Some points:
[ -10   18  -36   17    3  -22    3   30   59    2  -45   13   21   30  -13   15  -43   15  -68    0   10  -12  -18 -101  -23  -42   47   50   42   -8   27   50   38   12   30  -40   38   32  -14   22  -34  112  -89    5  -64   18   -3   28  -31  -52]
[119   1  41  -7  52 -37 -22   8  41  -5  -2  25  25 -52  22 -35  11 -62  -9 -30   2  38  11 -26 -24 -29  16 -25  44 -10  19  86  -4 -17  33 -51 -94  -9   5  62 -52 -61  69 -12 -32  34 -50  -5 -52  15]
[ -33  -21   59   15  -12   23   24  -14  -11   33  -14   22  -10   20    1   13  -10  -14  -54  -35   -8   21  -40  -31    4   22   78   24  -62   32   43  -24  -11  -18  -74   31 -107  -22   58   17    3   -3  -35   -7   -3   64   40   -8   -7   -4]
[-16   8   7 -28  57  24  64 -14 -33 -26   9 -28  30  -4  29 -33 108   3 -40  29   6 -43 -18  29  27  -2  19  48 -16 -30   1 -20  18  -8 -23   3  41   6  12 -52  22 -47  58 -27 -43 -15  27  32 -50 -59]
[  31  -38    2  -11   33   26    1   27   -1  -21   30   24   -3   59   35   35  -34   46   15   13   11  -43  -54    8   21   -8  -29   -5   -5   22   30  -48    5  -17  -63   -7    2   13    3  -12  -50  -23  -15  -15   29   23 -103  -11   14    4]
[ -25   19   14  -44   11  -30  -37   15   -1  -22   -2   22  -26   13   26  -39    5  -16   10  -15   33  -26  -14  -25    8   19  -59   46  -25  -42   49   49    2   20    4    2   40   17 -120    6    4   40   -2   31   45  -38   40   -1  -23   21]
[-21 -35  62 -64   7 -34  15 -25 -49  15   0   0  54   1 -11  38  -6 -28 -22  10  45  16  51 -12  34   8 -21 -44  29  36 -15  -5  35 -50  32   0  16 -49 -27  56  58 -21 -28  41 -52 -21 -25 -57  16  -7]
[-43 -11 -38  33   7 -42  12  27 -53 -23  76 -33 -20 -53  27  65  40 -15 -22 -17  31 -42   4  20   6 -20   0  -1 -33  50  -8   0 -34  11 -41 -20  -2  52   5 -22 -20  24  52  -4 -34 -11  48  11 -34  39]
[-31  -7  23 -18 -34  39  11  21  60 -35 -17 -16 -30  16   9   1 -15 -22  19  14 -10  23  15  27   4  27  -8  19 -23 -10  -1 -64 -30  24  39  25 -39   2  -9  15 -67  76  40  18 -28 -53 -60  64  -9  -5]
[ -8  46  34  40  -5 -20  -9 -31 -91  22  -7   5 -30  30  -2 -17 -30  16   5  24   2 -10  -6   8  18   2  25 -29 -21   5 -33  18  20  11  -5 -24  15  20  34   8 -26 -45  -1 -23   6 -74   7  54  75 -15]
[-21  34  29  -6   7  43   4  68 -52 -40   2  21  21 -14 -68  18 -46 -30 -16  -3 -47  -6  19  10  -9 -34 -20 -37  -1   3   6   7  12  10  -6  73 -14  46  -8 -31  -7 -61   0  18  16  -8  24  -3  24  -2]
[  0 -33 -12  37   3 -15  46 -17  54   5  -3 -21  -6 -57  45  -2 -72  45 -11  32  38  54 -36 -22 -37   7 -25 -38  12 -46   6  95   1 -23   9  34  10 -22  60 -13 -41   5   9  18  53 -32  38 -20 -28  -6]
[ 19 -26   6  60 -22  15  12 -11  24  12  12 -10  -6  19 -44 -39  27  60 -14   8  19  41 -18 -65   5  11 -42  19 -51  78   9 -73  27  13  27 -23 -26  19  -5 -14   0 -64   4  41 -13   8 -16  12  -9  33]
[  58    5   29   43   25   55   -5  -25   19    0   21    0  -21 -107  -10   14   86  -10   47   24   49   -8   -3    5   30  -31   15   11  -22  -61   35   -6    9  -22  -12   -3   41   -9    9    8  -12   34  -43  -51 -101   34   19  -35   11  -26]
[  0  22 -24 -53  27  16 -63 -18  78   4  27  -1 -24 -11  20  18  -7 -12  23 -16  27 -18  11 -23  -1 -26  -4  12 -13  18 -38 -55  14  48  29   4   1 -11  31  17   4   4 -67   8  60 -18 -21  35 -77 -41]
[ 11  21 -23  31  -5  -3  10  -4 -39  38  37 -25 -17  39  14 -22  74 -47   6  74   6 -17  44 -43 -30  30   6 -41 -15 -20  28  22 -37 -48 -54  16  20  -6  32 -34  67  23 -47  16 -10 -12 -48 -13  31 -15]
[-12  65 -18  34  29  -6  21 -21  82 -26 -20 -24 -10  -5 -21  11 -28 -41  -7   3 -45 -23 -21  11  31  48  49  -1 -22  28  -3 -64  17  10 -39 -42  12  -8  16 -16  -7 -30  18  35  16  -2  -4 -82   1  44]
[  5   8  16 -53 -13  -3 -55 -59 -44  -2  -2 -23  21  32 -21  10  72 -49  -2  17  13  67 -46 -46   9   0  -8 -36  73  -6 -48  11  -7  -8  -6  10  17 -21  -7   4 -13  31  18  52   4  41  -1  -4  76  15]
[ 29 -26 -10 -24 -13  -8  28 -62  29 -28 -28   9   0  14 -19  25 -21 -15  61 -65 -42 -35  11 -11  10 -16 -18  24 -46  40  -5  26  37 -13 -17  44  45   8  12  -9   5  20  20   5   3  18  -5  86  -7  56]
[-21  18  -9  52 -26   2  19   3 -45  19 -44 -39   7 -30 -11  57 -19 -39  37  19  19  -8 -43  30  -6   9 -41  55  25  33  -8  20   3  28 -18   9 -23 -30 -33  -7  70 -26 -27 -22  46  -8 -15  30  32 -38]
[ 26  39 -62 -33   6  55  10   3 -49   5 -19  11  -7   9 -24 -26 -46  46 -10 -32  75 -14  14  35 -26  10  18  46 -23  16 -36  38   6  -5  -7  44 -28  17  17 -19   7  37  35 -13  17 -38 -11 -60   9  -5]
[-40 -15  -1  38 -12   6 -11   5  55  32  40 -17  11  20   3 -27 -21 -11 -78  15  23  -1  28  11 -15   3 -45 -25 -41 -28 -72  71   4  23 -18  24  42 -38   4  16 -12  -9   2 -33  26  54  -6  -1  66  -9]
[-85 -15   9  -7  24  -8  -4 -29  44 -52  23  20 -27  34  -1 -37  17  52  18  11 -48  96  37  16  22 -34  28  -3  21  75  14  37 -40 -30 -56 -21   6  -8  -7  11  39 -20 -23   0  -6  16   2 -11  28 -31]
[ 15  34  -4  -8   0 -49  40  11   9  39   9  -4 -30  43   0 -23 -10 -13  50 -17 -13  26 -11  64  18 -16 -21  38 -12 -14  -9 -33  -5 -40  71 -25  10  12   1 -47 -51  26 -70  -7  20  41  -6   9 -47  10]
[-53 -18  -3   2 -74  22   7  35  21  -6 -29 -12  22  19  -8  11  12  19  24 -87  26 -55  -4  23  18  15  28 -13  17 -32  32  43 -17  36  57  -4 -38  26  10 -44  14 -55 -15 -13  21  -5 -15 -33  49   9]
[  -2   30   22  -29  -94   39    6   36   20   -1   -9   30    3   15    1  -17    6   16   16   25  -10  -22   -5   39  -38  -23  -22  -15   18   -6  -44   -4   17    0  -39  -55   21   -1    0   11   -7   24  -13   10    4   -8   17   24 -105   56]
[-13  34   2 -57   6  -7  10 -27 -38  -9  12  73  36 -11  -5  52  19  10   2   5  10  27   7 -54 -36  -9 -22 -29  15 -29  13 -32 -76 -33  90 -34  36 -81 -24  32  55   1  39 -21  -1  14   5  -1  49   4]
[ 34  -1 -47  17 -24  13 -21  14 -27 -50  22 -13 -11   8  17 -13  15  41  -5   1 -53 -19  -1  20  32  19  16 -33   2 -19   8 -28 115   0  50 -17 -34 -55 -36  -4  -7  68 -26  -9  44   1  35  37 -30  32]
[ 67 -10 -27  19  31  -8  23  19  34   7  32  23 -32 -12  22  -3  63 -56 -19 -34  33  12 -49  11  13   1  55 -57  39 -22   3 -41  -4 -46 -18  18   0  40 -32  40  40 -30  42 -49 -91  -1  25  22 -29 -25]
[ 38 -48  -3  51  14   0 -26  11 -16 -17 -12  -3  11  79  -1 -10 -43  16  93   8 -37   4  14 -21  39  10   0  17 -30 -11 -74 -16 -45  23  10 -19  -4  -9  11  -4  23  23  24  20 -18  23  21 -25 -65 -20]
[ 20 -33 -15 -75 -65 -30 -12  28 -21  41 -13  19   4 -23  10   2 -23 -64   6  29  -2  -6  34  -8  -8 -37  12  20  39   8  45 -20  41   5  25 -30  50 -10 -39 -24   6  20 107 -16  29 -31  57 -39  74 -24]
[-56 -38 -42 -10  18   0 -12  16 -23  30 -66  -3  39 -56  20   0  -9  24  27  55   1 -20  17  25 -33   9  89   5 -16 -28 -24 -28 -14  26  11  26 -13  43 -47  -3 -16 -46 -15  -9  34   8   2   1  19  55]
[   9  -37   14    3   33   -7    3    0  -43   35    8  -14   53  -10  -23  -15   -6   19  -21 -100  -35   35   40   44  -20   14   -3   -7   37   -1   13  -12  -43   39  -75  -19   21  -10  -13   -3  -33   -3   -5   26   33  -78   17    1   23    0]
[ 95 -15 -19   5 -24 -28 -23 -28  40  -3   1  19  -3 -22  11   0  -5  33 -77  56 -47 -16  17  10 -22  46 -55  16  27  18  -9  65 -77  17  52  41 -16  -2  43  25 -16 -13 -78 -16  -6 -18  14 -35  28 -14]
[-44  -4  -2   2  21  31  -1  30 -57   2 -43 -47 -20 -58 -10 -67 -60   1  -9 -28 -18 -39   9  34   2  -5 -27 -16  28 -12  32 -33 -20  29  32  -5 -20  42  39  21  40   2  19  10  26  49 -13  14  29   8]
[-42  32  23  27   8 -51 -65 -25  24  29  12   0 -21  27 -19  39   1  80  27   7 -64  21   4  11 -24  23 -32   6   9 -28  16 -34  43  -5 -30  38 -26   6  18 -10  15 -11  43  -7 -28  25 -35 -15 -49  -3]
There is one direction along which these points spread out most. Take the direction at right angles to it along which they spread out most. Then take the direction at right angles to both along which they spread out most. Go by this last direction. For each point below, how far along it does it lie, from 0 to 99? 50 is the average, and the first point above lies past it. One standard deviation of the points above along it is 16.
[ 38 -48  -3  51  14   0 -26  11 -16 -17 -12  -3  11  79  -1 -10 -43  16  93   8 -37   4  14 -21  39  10   0  17 -30 -11 -74 -16 -45  23  10 -19  -4  -9  11  -4  23  23  24  20 -18  23  21 -25 -65 -20] 48
[-21  18  -9  52 -26   2  19   3 -45  19 -44 -39   7 -30 -11  57 -19 -39  37  19  19  -8 -43  30  -6   9 -41  55  25  33  -8  20   3  28 -18   9 -23 -30 -33  -7  70 -26 -27 -22  46  -8 -15  30  32 -38] 48
[-31  -7  23 -18 -34  39  11  21  60 -35 -17 -16 -30  16   9   1 -15 -22  19  14 -10  23  15  27   4  27  -8  19 -23 -10  -1 -64 -30  24  39  25 -39   2  -9  15 -67  76  40  18 -28 -53 -60  64  -9  -5] 53
[ 67 -10 -27  19  31  -8  23  19  34   7  32  23 -32 -12  22  -3  63 -56 -19 -34  33  12 -49  11  13   1  55 -57  39 -22   3 -41  -4 -46 -18  18   0  40 -32  40  40 -30  42 -49 -91  -1  25  22 -29 -25] 22
[ 20 -33 -15 -75 -65 -30 -12  28 -21  41 -13  19   4 -23  10   2 -23 -64   6  29  -2  -6  34  -8  -8 -37  12  20  39   8  45 -20  41   5  25 -30  50 -10 -39 -24   6  20 107 -16  29 -31  57 -39  74 -24] 62
[  5   8  16 -53 -13  -3 -55 -59 -44  -2  -2 -23  21  32 -21  10  72 -49  -2  17  13  67 -46 -46   9   0  -8 -36  73  -6 -48  11  -7  -8  -6  10  17 -21  -7   4 -13  31  18  52   4  41  -1  -4  76  15] 60
[  0 -33 -12  37   3 -15  46 -17  54   5  -3 -21  -6 -57  45  -2 -72  45 -11  32  38  54 -36 -22 -37   7 -25 -38  12 -46   6  95   1 -23   9  34  10 -22  60 -13 -41   5   9  18  53 -32  38 -20 -28  -6] 78
[ -33  -21   59   15  -12   23   24  -14  -11   33  -14   22  -10   20    1   13  -10  -14  -54  -35   -8   21  -40  -31    4   22   78   24  -62   32   43  -24  -11  -18  -74   31 -107  -22   58   17    3   -3  -35   -7   -3   64   40   -8   -7   -4] 29
[-21 -35  62 -64   7 -34  15 -25 -49  15   0   0  54   1 -11  38  -6 -28 -22  10  45  16  51 -12  34   8 -21 -44  29  36 -15  -5  35 -50  32   0  16 -49 -27  56  58 -21 -28  41 -52 -21 -25 -57  16  -7] 57
[-13  34   2 -57   6  -7  10 -27 -38  -9  12  73  36 -11  -5  52  19  10   2   5  10  27   7 -54 -36  -9 -22 -29  15 -29  13 -32 -76 -33  90 -34  36 -81 -24  32  55   1  39 -21  -1  14   5  -1  49   4] 65
[-16   8   7 -28  57  24  64 -14 -33 -26   9 -28  30  -4  29 -33 108   3 -40  29   6 -43 -18  29  27  -2  19  48 -16 -30   1 -20  18  -8 -23   3  41   6  12 -52  22 -47  58 -27 -43 -15  27  32 -50 -59] 12
[ 95 -15 -19   5 -24 -28 -23 -28  40  -3   1  19  -3 -22  11   0  -5  33 -77  56 -47 -16  17  10 -22  46 -55  16  27  18  -9  65 -77  17  52  41 -16  -2  43  25 -16 -13 -78 -16  -6 -18  14 -35  28 -14] 83
[-56 -38 -42 -10  18   0 -12  16 -23  30 -66  -3  39 -56  20   0  -9  24  27  55   1 -20  17  25 -33   9  89   5 -16 -28 -24 -28 -14  26  11  26 -13  43 -47  -3 -16 -46 -15  -9  34   8   2   1  19  55] 44
[ 15  34  -4  -8   0 -49  40  11   9  39   9  -4 -30  43   0 -23 -10 -13  50 -17 -13  26 -11  64  18 -16 -21  38 -12 -14  -9 -33  -5 -40  71 -25  10  12   1 -47 -51  26 -70  -7  20  41  -6   9 -47  10] 56
